A single turn carries every row of the set below to another of its rows. Some are shown first; where does it send the rows asked next?
Norut: -2  -3  7  -16  -5  -5  -4  4  -1  2  -1  -4  7  3  9  11  6  -4  0  -7  1  7  -9  6  13  9
ziva: -3  -3  12  -2  -5  3  -11  -4  9  6  1  -13  -2  15  -8  0  -3  3  2  -5  -2  -5  -3  -5  5  15
mak: 4  -5  1  -9  -5  4  12  5  6  4  8  -8  -19  -4  3  -8  1  11  -6  1  6  0  11  -8  6  3
lovi: -11  -3  -4  -5  -6  1  -3  -14  4  1  -2  6  -9  -4  -1  -3  -3  11  5  -1  -6  2  12  -3  7  -8
Seber: 11  -12  -4  4  9  7  -3  4  6  -1  7  0  -1  1  8  3  22  -4  1  5  5  10  -7  2  -2  3
Veve: -2  0  -23  -2  5  -1  3  -1  16  7  -3  -6  -2  -1  -7  0  4  -1  2  -4  1  -2  -1  -1  11  12
Vumi: -5  2  -6  8  -10  -6  9  8  8  5  8  -2  -10  -11  9  -12  2  8  -1  -1  4  13  -5  -1  -1  3
meb: 7  -11  -5  3  5  2  4  2  4  2  -1  4  4  -3  -4  -3  -8  -1  -8  5  -8  -8  -16  -5  -7  11
pere: -4  -10  5  0  3  10  2  -7  0  4  8  4  -1  -13  4  -7  5  -2  12  -12  -4  12  5  -3  9  8
Talo: -2  0  17  -2  1  2  0  -4  -4  -1  -1  -18  -3  -6  4  0  3  10  3  4  1  -1  1  -2  18  2
dezel: -8  -4  0  2  2  -12  4  6  8  -2  1  5  9  -5  1  8  -2  -4  -1  -7  -5  2  -9  14  2  11
vagu: -3  -2  -6  -1  0  8  -4  -12  4  0  -2  10  -2  -7  -12  -2  1  6  1  0  -4  11  -5  -1  -15  12
Nuga: -4  -2  9  -1  0  6  -6  -3  7  -4  3  1  -5  2  6  7  14  -8  4  11  -4  -17  2  -3  -8  7
Lobu: -5  -1  -6  -1  6  2  16  4  -2  0  -1  -5  -4  3  -8  -1  2  1  3  19  1  -1  -2  -6  -13  -2
moku: -4  -3  6  -1  -2  6  2  6  12  -1  1  -15  -2  -6  -16  -1  5  -12  0  -15  0  2  3  2  1  -4
bov: -8  -6  -6  0  8  11  -6  -6  1  -6  -10  -1  -1  -4  12  11  11  -1  4  -8  5  -4  -7  5  -5  -2
faz: -1  -2  2  -4  -5  1  -5  18  -3  5  -5  6  -2  0  5  -1  2  11  1  3  1  0  -9  -12  -15  -8
gezof: -12  2  -6  -12  8  -3  1  4  2  13  0  -10  -4  10  -8  -5  -1  12  -5  2  6  3  1  6  -5  7
Rege: -4  -3  -3  -8  5  1  -8  4  13  12  11  -18  -2  -15  5  -13  -4  2  7  -4  -2  3  -6  0  -5  1
pudi: -8  7  -4  -9  -2  -1  -3  1  0  0  -11  -2  -10  7  -4  9  4  -10  -7  14  6  0  3  -8  -2  2
Namar: 1  5  9  4  -5  3  11  16  1  0  -7  -5  2  -9  14  1  9  -11  5  5  8  2  0  -6  4  3
rolib: -4  1  12  -6  -10  2  15  -3  -3  0  5  8  -3  -4  10  -9  8  0  -7  4  3  4  5  0  -9  10
rit: 1  -6  14  7  11  -5  -2  -6  2  2  3  -1  8  -13  8  -3  -2  1  0  5  -3  11  -4  -5  -11  14
nev: -4  3  4  10  -3  -9  2  9  2  4  -1  -19  -8  -10  2  1  0  0  10  -2  5  -9  -9  -6  -9  -4
nomos: 4  -9  -11  -5  2  2  -7  -13  5  -7  2  0  -12  -4  11  -3  -1  -7  1  6  7  -6  0  -10  3  7
Luvon: -1  -5  13  -11  6  2  -7  7  -4  -1  -3  0  -1  0  3  -6  13  6  0  9  -10  5  13  -15  -5  2
vife: -2  1  -2  1  -3  10  -1  0  2  4  1  -8  -2  -5  11  -1  1  -3  3  -26  -2  -3  -7  3  -3  -6
bab: -6  -1  18  1  -2  5  -11  11  -11  10  -2  -5  -12  5  2  -5  4  6  1  -7  1  7  5  -4  1  2
zazi: 0  1  5  -3  9  11  -7  15  1  6  -4  0  3  4  -12  12  5  2  11  -6  3  -4  -7  -4  -8  9
kato: 12  0  2  -9  -8  8  -3  0  6  -14  4  -5  1  2  -6  -1  14  -5  1  -7  0  6  -6  -3  10  3
med: 0  -17  2  12  12  -3  1  11  5  7  -6  -6  -1  -9  -8  3  6  -6  1  -1  0  8  -3  8  0  -3
sebin: 3  -4  2  -1  -7  5  -1  4  14  9  2  0  -2  0  -13  -10  -6  13  11  3  -9  4  5  4  -9  4

med moves to -> Seber
rit moves to -> nomos
Rege moves to -> meb
And these:
bab moves to -> Vumi
sebin moves to -> Lobu
lovi moves to -> gezof
vife moves to -> dezel
Veve moves to -> zazi

